In the data rows, 128 means zero.
Here are some numbered points:
[124 114 127  74 103  88 159 136] 0
[108  98 128 141 120 146  75 144] 1
[115  77 134 155 150 118  98 132] 2
[116  74 135 151 144 120  98 132] 3
[142  82 124 160 101  91 156 156] 4
[128 132 140  89  83 146 131 102] 5
[146 147 140 100 134 151 106 108] 6
[105 125 113 167 160 125 170 182] 7
[118 137 120 184 173 120 135 139] 8
[110 115 130  88  85 129 126 135] 9
[122 117 123 154 140 130 114 150] 10
[132  91 118 103  72  62 171 158] 11
[138 110 141 147 101  96 145 156] 12
[128 152 123 127 175 140 131 102] 13
[133 176 124 148 152  96 184 137] 14
[127 113 119 156  96 132 143 129] 15
[111 111 137  73 139 142 125 134] 16
[130 104 102 190 132 117 110 141] 17
[103 118 140 119 159 170 128 116] 18
[126 127 120 111 117 159 102 129] 19
[142 131 132 104 139 134 153 124] 20
[146 117 128 126  90  98 189 130] 21
[140 100 152 142 130 139 117 139] 22
[124 153 119 115 119 106 117 111] 23
[127 156 136 144 142 110 192 146] 24
[123 120 118 112 140 114 144 133] 25
[119 147 126 136 136 158 132 136] 26
[140 126 147  97 109 135 156 105] 27
[131 178 122 155 157  95 182 143] 28
[130 131 118 148 142 112 149 143] 29
[116 112 141 138 138 161 101 142] 30
[130 106 129 130  88 142 103  97] 31
[102 123 139 112 122 131 102 125] 32
[129 113 119 157 157 139 137 139] 33
[105 135 122 104 127 168 140 113] 34
[124  82  86 179 144  68 121 165] 35
[138 112 143 145  99  97 150 153] 36
[145 133 140  86  94  76 192 111] 37
[150 120 121 160  92  97 171 144] 38
Which five points above are nearest to each new point? Their numbers follow each, smallest number first.
[124 122 129 105  96 124 134 134] 5 9 25 27 32
[134 123 120 103 112 168 100 127] 6 19 30 32 34
[124 116 123 153 137 131 115 149] 10 22 29 30 33
[125 133 142  92  87 152 127 101] 5 9 27 31 34
[135 175 140 143 169 170 161  97] 13 18 20 26 34
[138 147 126 136 171 146 151 120] 13 20 26 29 33
[127 132 142  94  89 148 129 102] 5 9 27 31 34
[136 153 124 143 178 150 151 123] 8 13 26 29 33
[124 141 138 106 157 151 165 129] 18 20 25 26 34
[114 141 145  94 138 170 141 118] 16 18 20 26 34
[108  99 128 141 120 144  80 144] 1 3 10 30 32
[118 143 120 158 146 126 112 124] 8 10 26 29 33
[144 129 141  83  91  76 190 112] 0 11 21 27 37
[122 121 124 103  95 125 134 137] 5 9 25 27 32
[125 133 142  91  88 148 134  97] 5 9 27 31 34
[157 168 135 121 130 142 129 109] 6 13 20 23 26
[140 117 135  89 109 113 134 114] 0 5 9 20 27
[153 132 124 128 107 101 106 111] 6 23 25 31 32
[113 111 139 138 136 159  99 142] 1 10 19 22 30
[114 110 136  74 137 140 120 133] 9 16 19 25 32
[125 150 120 117 120 104 114 111] 6 20 23 25 32
[131 130 108 132 142 108 161 170] 7 24 25 29 33
[115  99 110 152  94 103 111 133] 10 12 15 17 36
[159 151 123 173 170 165 107  95] 6 8 13 26 33
[106 124 113 165 162 132 168 183] 7 8 10 29 33
[127 129 121 111 118 158 104 130] 6 19 26 30 32
[113 116 145 138 138 164 102 137] 1 18 19 22 30
[111 140 138 111 143 122  96 118] 6 19 23 25 32
[127 103 113  98  98 130 115 128] 5 9 19 31 32
[116 126 118 164 136 139  99 117] 1 10 17 30 33
[140 148 135 141 119 142 149 125] 15 20 26 27 29
[131 125 109 134 143 108 158 168] 7 24 25 29 33
[110 122 110 146 127 111 110 135] 10 17 25 29 32
[144 141 160  90 126 144  93  74] 5 6 19 27 32
[140 120 131 148 134 107 141 140] 10 12 25 29 36
[157 121 119 131  96 131 105  98] 6 15 19 23 31
[111 142 137 106 145 123  99 118] 6 16 19 23 32
[106  98 124  96 130 148 127 142] 9 16 19 25 32
[117 127 114 164 136 141  97 116] 1 10 17 30 33
[141 100 152 140 129 142 120 138] 3 10 22 30 33
[124 113 132  76 104  86 155 133] 0 9 11 25 37
[143 130 142  92 124 134 105  92] 5 6 19 27 32
[145 151 140 101 140 155 103 108] 6 13 19 20 26
[144 133 139  86  93  78 189 111] 0 11 21 27 37
[ 94  96 146 118 125 134 108 138] 1 3 22 30 32
[127 144 136 137 128 116 150 122] 20 23 25 26 29
[146 147 141  99 137 152 106 109] 6 13 19 20 32
[110 116 124 137 170 164  93 142] 1 10 18 30 33
[110 109 134 121 128 122 101 131] 1 10 22 30 32
[128 101 116  98  94 130 115 125] 5 9 19 31 32
[157 133 126 128 104  99 110 108] 6 15 23 25 31
[139 158 168  88 124 153 124 110] 5 6 20 27 34
